X = [[124, 134, 144, 112, 129, 124, 125, 130, 124, 121, 134, 122, 128, 135], [124, 130, 147, 118, 134, 129, 118, 136, 128, 122, 139, 134, 121, 131], [130, 125, 125, 127, 129, 131, 124, 135, 126, 128, 121, 135, 122, 131], [124, 131, 153, 111, 136, 130, 113, 142, 126, 120, 138, 137, 115, 135], [122, 133, 155, 109, 135, 127, 116, 138, 126, 119, 141, 131, 120, 135], [128, 128, 138, 111, 131, 131, 118, 143, 120, 121, 122, 135, 116, 139], [126, 132, 133, 118, 126, 124, 130, 127, 124, 124, 127, 121, 131, 133], [128, 127, 139, 113, 132, 132, 117, 143, 122, 122, 124, 137, 115, 138], [126, 132, 146, 99, 130, 128, 118, 145, 115, 117, 121, 130, 117, 146], [128, 126, 131, 132, 132, 131, 123, 131, 132, 129, 134, 135, 124, 125]]
Indices start at 0.
(0, 0)	124
(9, 1)	126
(7, 9)	122
(0, 1)	134
(3, 2)	153
(7, 6)	117
(5, 11)	135
(1, 9)	122
(2, 5)	131
(8, 8)	115
(1, 3)	118
(9, 9)	129
(3, 0)	124
(8, 12)	117
(4, 6)	116
(5, 10)	122
(8, 0)	126
(1, 13)	131
(6, 4)	126
(6, 3)	118
(5, 8)	120
(6, 9)	124
(4, 7)	138
(2, 10)	121
(2, 4)	129
(6, 7)	127
(4, 10)	141
(5, 13)	139
(0, 3)	112
(0, 11)	122
(3, 8)	126
(8, 3)	99

arr = [119 125 129 129 152 123 122 125 123 136 129 140 120 135 121 125]
arr[0] => 119
arr[1] => 125
arr[6] => 122
arr[12] => 120

B =
[[128 128 128 141 137]
 [128 130 128 129 132]
 [128 131 128 135 137]
 [131 128 128 140 144]
 [128 132 128 141 131]
 [131 130 128 147 148]
 [131 132 128 138 132]
 [133 129 128 132 157]
 [130 135 128 130 136]
 [130 138 128 145 148]
 [132 130 129 136 145]]
B[0,0] = 128
B[:, 3] = [141, 129, 135, 140, 141, 147, 138, 132, 130, 145, 136]
B[:, 4] = [137, 132, 137, 144, 131, 148, 132, 157, 136, 148, 145]
B[1,1] = 130
B[10,2] = 129
B[1] = [128, 130, 128, 129, 132]
B[3,0] = 131
B[:, 1] = [128, 130, 131, 128, 132, 130, 132, 129, 135, 138, 130]
B[0,2] = 128
B[3] = [131, 128, 128, 140, 144]
B[8] = [130, 135, 128, 130, 136]
B[9,0] = 130
B[2,1] = 131
B[5,0] = 131
B[8,3] = 130
B[4,0] = 128
B[5,2] = 128
B[2,4] = 137
B[4,1] = 132
B[7,1] = 129
B[2] = [128, 131, 128, 135, 137]
B[:, 2] = [128, 128, 128, 128, 128, 128, 128, 128, 128, 128, 129]
B[9,3] = 145

M =
116,120,122,135,126,124,133
118,118,141,126,137,134,131
144,154,135,137,135,132,130
153,142,111,122,129,128,129
136,138,141,130,127,125,128
133,124,145,127,122,130,130
142,150,109,131,126,130,121
M[0][0] => 116
M[:, 4] => [126, 137, 135, 129, 127, 122, 126]
M[5][1] => 124
M[2] => [144, 154, 135, 137, 135, 132, 130]
M[3][5] => 128
M[5][4] => 122
M[:, 2] => [122, 141, 135, 111, 141, 145, 109]
M[1][1] => 118
M[:, 5] => [124, 134, 132, 128, 125, 130, 130]
M[6][6] => 121
M[6][1] => 150
M[3] => [153, 142, 111, 122, 129, 128, 129]
M[2][6] => 130
M[1][3] => 126

data = [[108, 126, 108, 150, 124, 138, 115, 125, 107], [104, 110, 114, 105, 121, 110, 125, 117, 109], [144, 117, 137, 136, 125, 125, 121, 131, 140], [130, 114, 126, 101, 123, 114, 132, 132, 124], [123, 123, 125, 109, 121, 123, 120, 128, 125], [120, 118, 114, 113, 124, 118, 132, 129, 113], [150, 111, 140, 136, 126, 133, 128, 138, 144], [107, 131, 114, 99, 122, 110, 127, 116, 112], [109, 120, 106, 135, 124, 133, 125, 129, 104], [117, 124, 121, 105, 121, 121, 122, 126, 120]]
Indices start at 0.
(0, 0) -> 108
(2, 0) -> 144
(3, 2) -> 126
(8, 5) -> 133
(3, 5) -> 114
(0, 8) -> 107
(9, 3) -> 105
(9, 1) -> 124
(2, 7) -> 131
(3, 3) -> 101
(1, 3) -> 105
(8, 3) -> 135
(2, 3) -> 136
(2, 4) -> 125
(8, 0) -> 109
(6, 6) -> 128
(5, 6) -> 132
(0, 7) -> 125
(4, 1) -> 123
(3, 7) -> 132
(9, 7) -> 126
(5, 1) -> 118
(8, 2) -> 106
(2, 2) -> 137
(7, 4) -> 122
(9, 0) -> 117
(1, 0) -> 104
(5, 4) -> 124
(5, 3) -> 113
(0, 1) -> 126
(4, 8) -> 125
(9, 6) -> 122

m =
[[147 123 143 123 141 125 120 147 138 134]
 [137 123 139 154 137 126 136 128 129 144]
 [139 123 142 134 131 129 132 139 129 132]
 [142 123 139 133 122 141 117 133 129 132]
 [137 123 142 112 131 124 116 144 129 136]
 [131 123 139 155 134 126 136 133 129 139]
 [131 123 139 148 132 126 134 129 129 141]
 [137 123 129 134 111 124 136 133 122 143]
 [135 123 138 153 137 127 139 128 129 144]
 [137 123 124 134 118 124 134 133 126 140]
 [137 123 127 137 118 123 134 133 128 142]
 [140 123 139 132 124 138 114 133 129 130]]
m[-12][0]	147
m[10][7]	133
m[10]	[137, 123, 127, 137, 118, 123, 134, 133, 128, 142]
m[-7][3]	155
m[0][4]	141
m[:, -10]	[147, 137, 139, 142, 137, 131, 131, 137, 135, 137, 137, 140]
m[:, -6]	[141, 137, 131, 122, 131, 134, 132, 111, 137, 118, 118, 124]
m[5][4]	134
m[-1][7]	133
m[8]	[135, 123, 138, 153, 137, 127, 139, 128, 129, 144]
m[-11][0]	137
m[-1][9]	130
m[-5][5]	124
m[7][4]	111
m[1][6]	136
m[:, 1]	[123, 123, 123, 123, 123, 123, 123, 123, 123, 123, 123, 123]
m[-11]	[137, 123, 139, 154, 137, 126, 136, 128, 129, 144]
m[:, -1]	[134, 144, 132, 132, 136, 139, 141, 143, 144, 140, 142, 130]
m[6]	[131, 123, 139, 148, 132, 126, 134, 129, 129, 141]
m[-7][5]	126
m[-10][1]	123
m[-11][-5]	126
m[-5][-3]	133
m[0]	[147, 123, 143, 123, 141, 125, 120, 147, 138, 134]
m[-3][8]	126
m[-6][9]	141
m[3]	[142, 123, 139, 133, 122, 141, 117, 133, 129, 132]
m[11][-9]	123
m[2]	[139, 123, 142, 134, 131, 129, 132, 139, 129, 132]
m[-1][4]	124
m[-1][-5]	138
m[-9][7]	133
m[7][8]	122
m[8][-4]	139
m[1][-9]	123

grid =
[[151 132 138 134 123 126 119 131 132 130]
 [121 140 133 114 128 141 114 118 125 117]
 [137 126 121 109 121 128 134 136 127 144]
 [121 133 123 129 117 119 136 144 136 124]
 [138 130 132 117 132 120 135 119 121 131]
 [136 125 139 117 133 134 122 134 137 148]
 [123 128 137 123 125 139 134 124 133 129]
 [121 127 129 116 122 124 137 131 124 114]
 [117 125 110 132 132 124 126 117 135 136]
 [136 126 118 129 124 121 132 140 125 128]
 [128 130 114 133 127 121 135 131 129 120]
 [112 129 118 125 129 123 128 127 129 120]
 [116 125 116 134 126 122 136 136 123 135]
 [120 134 126 124 124 126 136 140 122 125]
 [139 127 129 135 132 127 128 128 133 133]]
grid[0][0]: 151
grid[5][0]: 136
grid[7]: [121, 127, 129, 116, 122, 124, 137, 131, 124, 114]
grid[14]: [139, 127, 129, 135, 132, 127, 128, 128, 133, 133]
grid[1][4]: 128
grid[3]: [121, 133, 123, 129, 117, 119, 136, 144, 136, 124]
grid[:, 5]: [126, 141, 128, 119, 120, 134, 139, 124, 124, 121, 121, 123, 122, 126, 127]
grid[3][5]: 119
grid[3][8]: 136
grid[9][0]: 136
grid[7][2]: 129
grid[:, 9]: [130, 117, 144, 124, 131, 148, 129, 114, 136, 128, 120, 120, 135, 125, 133]
grid[13][4]: 124
grid[4][1]: 130
grid[0]: [151, 132, 138, 134, 123, 126, 119, 131, 132, 130]
grid[13][5]: 126
grid[6][3]: 123
grid[4][4]: 132
grid[7][0]: 121
grid[:, 1]: [132, 140, 126, 133, 130, 125, 128, 127, 125, 126, 130, 129, 125, 134, 127]
grid[12][4]: 126
grid[12][3]: 134
grid[0][8]: 132
grid[7][8]: 124
grid[13][2]: 126
grid[2][2]: 121
grid[:, 8]: [132, 125, 127, 136, 121, 137, 133, 124, 135, 125, 129, 129, 123, 122, 133]
grid[8][1]: 125
grid[:, 6]: [119, 114, 134, 136, 135, 122, 134, 137, 126, 132, 135, 128, 136, 136, 128]
grid[1][1]: 140
grid[5][9]: 148
grid[3][3]: 129
grid[12][1]: 125
grid[9]: [136, 126, 118, 129, 124, 121, 132, 140, 125, 128]
grid[0][5]: 126
grid[1]: [121, 140, 133, 114, 128, 141, 114, 118, 125, 117]
